In the data rows, the value 50 means zero.
Some points, one per row:
35 55 41 67 41 65 56 68 88 28 35 63 48 57 31 61 62 46 51 45 39 38 61 43 83 50 63 40 58
32 99 54 58 72 36 52 58 62 27 64 33 99 66 43 43 62 53 11 60 86 51 64 44 35 71 51 59 29
53 43 62 43 20 45 36 57 72 30 51 52 59 65 51 62 45 62 40 35 15 62 86 58 46 57 23 41 43
55 12 84 77 18 58 71 56 93 62 20 99 50 41 64 53  0 40 82 46 25 54 33 42 64  7 62 61 72
41 54 49 35 37 77 67 55 60 39 50 80 70 48 48 29 46 56 63 57 54 51 57 65 50 72 29 43 18
83 64 35 79 95 40 51 53 21 46 41 39 49 89 73 43 80 69 52 45 38 37 38 70 57 67 37 64 51
71 60 49 32 65 50 59 43 17 55 80 21 41 49 67 80 45 60 33 26 79 52 55 79 55 58 59 40  0
33  9 97 49  0 63 65 85 99 99  4 99 38 40 74 59  0 29 60 15 30 31 58 13 43 32 45 53 91
64 40 57 40 24 59 61 50 48 62 38 66 47 28 64 42 36 66 32 62 38 53 40 39 52 58 47 18 47
59 69 54 56 38 39 69 25 29 48 40 82 74 38 48 48 50 79 43 59 57 49 32 39 24 49 34 50 62
31 49 66 64 49 56 71 56 72 67  9 36 76 72 49 38 24 44 69 51 42 67 56 83 79 48 60 36 54
30 64 40 70 43 56 62 44 41 36 70 50 22 91 46 36 36 63 62 65 41 68 19 44 28 45 44 41 26
24 47 31 57 36 40 57 19 57 37 51 52 27 58 57 53 54 73 52 35 50 32 31 20 61 67 66 67 39
48 81 11 83 65 77 37 28 24 50 75 17 58 84 35 28 41 48 83 76 37 66  0 80 63 35 71 34  6
78 69 59 55 68 50 54 19 68 46 58 31 48 58 48 56 89 49 55 71 34 49 11 61 62 28 53 47 54
69 43 31 62 66 46 62 59 67 62 68 71 33 64 69 70 49 33 37 85 31 30 41 91 68 39 78 57 70
60 79 40 75 66 70 40 26 26 52 75 13 27 99 67 35 74 18 81 43 33 70 31 71 64 48 62 42 30
Then 12 other points, each followed by its number:
56 45 63 77 19 40 75 33 54 85 28 56 71 50 14 45 66 46 40 63 72 53 35 51 47 46 37 53 52 0
43 50 52 54 36 27 53 43 76 87 38 51 62 51 73 26 62 50 41 47 31 37 27 72 60 49 63 37 64 1
59 38 47 34 93 22 63 45 59 44 59 46 49 34 37 48 73 65 36 47 71 53 62 61 48 34 80 54 36 2
46 29 64 31 76 51 63 42 55 29 58 41 78 64 60 52 72 66 45 72 46 55 37 72 67 42 36 48 40 3
71 37 24 62 64 57 59 32 14 24 62 30 10 52 61 90 65 61 53 41 26 16 39 13 64 55 51 54 45 4
74 56 59 64  8 49 29 57 67 68 27 66 46 57 52 28 12 43 64 69 65 76 37 42 51 50 43 43 65 5
35 36 35 48 47 66 73 28 66 61 31 45 77 51 49 40 72 19 56 41 52 26 73 34 27 65 32 30 49 6
36 37 26 45 37 35 64 53 99 69 44 60 82 34 34 46 54 63 25 65 22 61 46 50 22 26 48 44 44 7
48 40 56 38 69 70 46 63 77 53 58 64 71 49 48 69 37 58 29 55 46 41 52 45 43 49 44 65 68 8
 0 22 58 45  0 32 70 64 99 99 46 99 53  0 54 28  0 69 71 17 37 24 75 48 41 54 38 84 99 9
53 85 41 55 40 44 19 27 45 36 94 41 40 85 49 42 66 42 45 90 43 16 51 65 75 57 60 19 33 10
54 14 56 34 52 60 20 20 39 47 69 66 44 56 53 30 34 39 55  9 59 77 51 41 26 45 51 70 66 11
Which of these numbered points is nearest to each point below, looking only along the 2 directions in which the first points spread most? Its number follows each.
42 54 99 57 46 46 53 37 79 56 40 78 51 41 60 80 41 56 44 68 43 38 62 68 22 71 40 44 64 > 7
38 48 26 51 23 75 55 66 39 63 58 46 62 42 55 47 44 22 68 58 60 60 61 23 34 42 23 35 58 > 0
49 67 79 46 33 76 37 70 64 45 62 48 60 64 38 36 30 17 64 41 61 60 41 48 25 13 61 37 50 > 1
69 70 73 41 25 38 37 56 29 74 54 89 31 28 67 47 49 73 31 75 68 62 65 65 44 39 40 31 21 > 6
16 56 62 48 38 48 44 41 58 68 71 36 16 51 42 28 50 61 70 54 35 40 58 29 33 18 26 39 37 > 11
56 56 58 68 36 56 64 17 68 74 44 53 58 33 58 31 19 33 53 50 42 54 25  6 50 45 31 82 58 > 5
Here are 12 other points, each followed by its number:
54  9 66 23 40 49 52 45 73 46 71 32 36 31 30 60 69 72 86 25 70 69 42 47 47 65 63 66 65 0
61 66 18 56 73 37 31 42  9 51 64 23 41 88 59 27 61 31 50 66 60 70 43 86 43 25 56 33 33 1
54 47 50 26 56 38 27 43 33 29 48 30 35 50 40 48 59 51 58 52 67 34 31 66 56 70 59 71 32 2
46 34 28 51 61 32 90 61 39 45 41 77 32 77 25 38 73 34 29 34 59 41 67 37 76 55 21 57 60 3
31 25 35 58 59 37 26 50 41 33 59 20 48 28 64 69 65 75 17 63 58 58 58 71 58 59 54 47 22 4
43  0 76 33  0 63 42 80 99 99 22 99 53  0 43 40  0 58 61 27  0 38 55 26 57 31 28 69 99 5
69 17 10 28 96 26 55 42 22 44 70  8 52 44 23 82 69 61 66 41 53 53 16 45 59 43 63 69 32 6
 8  9 50  2  0 22 92 67 99 89  9 85 40 16 13 53  0 46 55 31 12 42 47 15 33 20 16 79 82 7
48 75 52 28 65 43 52 25 48 49 56 58 48 62 78 33 50 45 39 51 81 47 63 53 65 12 36 62 56 8
67 62 55 69 62 30 57 69 59 77 33 78 54 29 31 69 65 48 39 30 67 35 75 41 69 29 55 60 58 9
10 45 36 67 37 62 77 46 55 64 66 59 52 39 70 67 14 71 71 21 53 60 23 41 45 32 70 51 56 10
41 52 56 63 55 50 39 38 47 22 11 40 54 60 30 50 67 51 62 64 43 51 65 56 25 41 53 56 39 11
Which of these numbered points is nearest to each point below, looking only along the 2 directions in which the first points spread most? Its number follows each.
79 40 62 34 67 42 52 48 34 57 50 15 40 83 63 62 69 41 41 53 60 55 30 40 53 73 64 53 24 > 2
32 70 51 54 15 36 28 35 55 42 48 48 40 33 64 31 49 66 47 77 27 50 54 68 36 41 44 17 61 > 0
69 75 40 33 57 43 46 58 43 46 38 40 38 27 26 71 59 53 59 20 67 39 64 46 47 66 50 59 54 > 3
29  7 99 41  0 41 49 65 94 84 18 99 72 13 61 44 26 49 66 52 34 50 86 23 61 36 37 84 99 > 7
 8  0 66 29  0 37 26 82 79 99 33 99 40  3 24 50  0 48 44 45 33 45 55 46 30 43 51 80 99 > 7
37  7 96 51  0 65 44 95 99 99  9 99 69  0 48 44 14 57 67 55 40 17 85 33 64 33 43 83 99 > 7
